(in the rows, 128 means zero)
Each path below is one point turned by a fixed rotation once a step. After each direction that follows a path, write how fast that rotation turns it, in degrees a step (0 if it stays still).
Each turn is a multiple of 5 degrees from 10 to 175, or 0.
Each row of a path follows its step; steps can be skipped.
path 1
step 0: [122 124 116 132 126 133 124 122 140 125 126 132 137 131 119 125 117 136
 129 133 125 131 118 137 133 111 129 127 126 139 130 128 142]
step 1: [135 122 131 123 129 139 131 120 126 134 139 130 135 117 125 124 127 123
 138 124 140 130 118 135 134 126 125 136 125 113 130 118 140]
step 2: [126 126 119 132 138 118 122 121 142 142 120 131 146 120 125 128 133 130
 129 132 137 122 126 119 135 123 131 135 128 131 130 124 124]
step 3: [118 132 126 117 129 141 126 127 134 116 135 119 136 120 131 125 138 128
 122 132 141 119 116 125 129 123 135 122 125 122 122 131 133]
step 4: [121 125 112 130 122 115 134 134 128 135 130 139 130 121 130 132 142 126
 129 130 131 131 117 123 140 137 124 117 129 118 126 126 130]
step 5: [122 124 118 117 132 133 119 131 138 135 132 120 122 139 123 134 132 146
 124 135 134 134 122 125 136 129 130 128 126 134 124 136 138]
step 6: [124 122 126 113 131 132 137 119 126 130 133 140 127 123 126 137 136 134
 125 112 139 137 127 133 123 129 120 123 127 119 137 131 130]
step 7: [125 127 126 126 137 122 124 123 126 143 123 126 136 130 127 125 133 146
 128 123 117 138 122 120 131 111 125 123 134 126 120 126 124]
step 8: [122 121 122 130 128 146 125 109 128 120 124 127 131 124 126 133 125 128
 131 124 125 128 121 135 126 119 123 117 115 125 119 137 136]
step 9: [131 122 128 131 125 118 135 119 129 137 130 138 135 122 121 120 125 126
 131 135 131 137 107 139 131 123 121 124 132 129 124 117 132]
step 10: [126 117 128 132 141 140 123 124 141 138 135 126 132 125 118 127 124 135
 136 128 134 116 126 126 139 125 135 131 118 130 121 123 132]
Directions:
[133 128 129 127 132 128 130 125 129 127 130 128 128 128 124 129 130 129
 128 124 131 130 130 125 129 126 132 133 129 127 131 130 125]
80
[128 132 123 127 128 125 129 128 127 131 124 133 126 127 126 128 129 127
 129 130 127 128 124 127 125 126 129 129 130 132 132 127 126]
155
[131 128 124 132 125 128 129 127 126 123 128 128 126 129 126 129 128 126
 128 129 125 132 124 127 133 128 130 128 129 127 126 131 131]
85
[129 125 131 129 122 125 129 125 126 132 129 131 131 130 130 129 131 127
 126 131 129 130 130 127 131 127 127 127 129 128 129 125 125]
145
[130 126 128 127 128 125 131 131 126 130 133 128 127 125 130 128 127 129
 129 125 122 125 125 125 128 127 129 128 127 125 129 124 129]
130
[128 130 124 127 125 127 127 132 129 126 129 128 132 126 130 126 131 126
 130 130 131 128 132 125 127 128 128 133 127 128 128 126 133]
35
[133 127 132 128 128 129 132 127 130 129 122 126 131 125 129 126 127 126
 132 129 129 126 126 128 130 127 130 126 126 130 128 128 130]
45
[130 129 129 134 132 122 127 133 130 130 128 128 132 127 128 130 127 130
 129 127 129 131 127 128 128 129 124 127 132 129 126 129 128]
145
path 2
step 0: [131 116 128 124 126 129 120 133 137 128 126 125 131 126 135 114 116 121
 130 128 121 128 131 119 130 127 125 140 133 119 127 115 133]
step 1: [118 128 125 133 134 125 124 127 136 137 135 136 122 141 137 136 126 127
 135 129 137 128 123 132 142 128 123 131 130 133 117 132 128]
step 2: [128 124 119 126 112 131 120 127 137 118 120 128 128 121 132 132 121 113
 131 132 121 129 139 135 132 129 132 130 126 119 124 125 128]
step 3: [115 117 135 133 130 132 132 129 138 131 137 144 125 127 132 124 129 129
 124 131 133 130 133 134 127 118 123 133 130 142 122 130 126]
step 4: [118 128 122 120 121 138 116 135 135 117 127 121 132 126 124 120 119 124
 134 129 129 136 126 124 134 137 130 141 130 126 128 126 131]
step 5: [118 135 124 142 136 131 129 124 141 133 133 128 119 134 133 126 123 127
 123 126 119 128 131 133 136 121 122 125 124 136 118 135 134]
step 6: [124 126 126 129 120 136 123 137 127 112 128 129 128 122 134 123 119 114
 144 122 133 132 134 129 129 125 132 120 129 125 127 122 132]
step 7: [122 127 128 129 134 129 140 128 142 125 133 126 121 128 139 119 135 135
 122 126 135 128 140 127 134 128 120 134 126 134 116 126 122]
step 8: [126 125 131 127 121 135 125 128 133 127 131 121 126 124 125 125 118 122
 152 132 131 126 130 125 129 133 126 138 119 125 131 133 140]
step 9: [119 132 128 133 122 127 135 113 140 130 129 122 126 127 141 123 120 130
 126 122 127 125 123 135 138 119 126 124 128 136 123 127 118]
step 10: [128 121 120 125 126 133 126 126 127 124 128 129 123 124 128 125 125 123
 149 133 128 142 132 132 119 127 127 128 124 131 122 111 133]
Directions:
[128 131 126 129 128 126 126 125 128 128 128 127 128 129 128 130 126 123
 129 127 127 126 129 133 129 124 132 123 124 129 130 129 126]
100
[131 130 129 127 130 128 135 131 129 127 130 125 130 131 130 126 126 129
 132 127 129 126 131 126 130 127 126 125 127 125 130 128 128]
40
path 3
step 0: [132 115 131 123 133 124 131 132 127 129 125 118 122 117 120 132 128 120
 127 121 117 131 123 135 138 118 125 135 125 126 134 123 116]
step 1: [146 125 136 125 127 123 130 131 129 131 128 127 126 126 112 130 125 133
 130 139 114 125 120 122 128 117 132 129 123 126 128 121 129]
step 2: [133 130 127 129 127 125 121 136 134 127 126 129 128 132 113 146 130 128
 130 125 116 136 124 125 139 127 117 123 123 135 128 122 120]
step 3: [133 117 125 133 124 124 110 129 125 122 134 119 119 130 116 135 126 128
 126 131 119 129 118 134 124 125 124 120 125 121 126 126 132]
step 4: [143 130 127 133 118 123 123 124 133 113 125 130 130 135 123 131 124 136
 130 123 120 123 121 123 120 132 117 122 126 132 118 128 126]
step 5: [122 126 122 130 125 129 120 133 133 113 130 124 126 125 124 131 130 125
 122 113 117 122 125 138 127 133 117 134 124 123 119 131 119]
step 6: [138 126 138 133 119 126 128 130 120 114 129 129 126 126 123 115 119 125
 124 129 121 118 121 133 127 128 125 136 124 118 121 134 127]
step 7: [131 134 127 125 126 128 136 139 131 120 124 128 144 133 125 130 119 121
 128 126 117 124 123 125 136 133 125 138 120 126 121 135 117]
step 8: [131 119 131 130 131 129 122 142 120 125 133 116 135 119 124 124 123 121
 127 130 125 134 119 131 139 133 128 135 123 117 128 125 119]
step 9: [148 116 132 127 125 125 135 125 128 129 128 117 140 129 127 130 115 126
 130 131 127 129 118 118 133 123 126 129 122 128 125 125 125]
step 10: [133 123 123 124 127 130 124 134 141 129 127 113 138 123 119 132 134 133
 127 122 123 132 120 127 134 123 124 133 125 134 128 116 116]
Directions:
[125 129 131 132 132 131 127 131 128 130 129 129 126 124 128 133 127 127
 128 125 132 126 128 127 129 129 125 127 127 125 126 125 126]
130
[132 126 130 130 125 128 129 129 128 127 133 131 126 129 132 128 130 129
 132 130 129 127 130 122 129 127 124 130 126 129 128 130 128]
145
[131 127 128 123 130 127 128 127 131 133 130 128 128 126 124 127 128 128
 129 127 132 130 128 126 131 124 131 126 130 127 129 129 123]
35
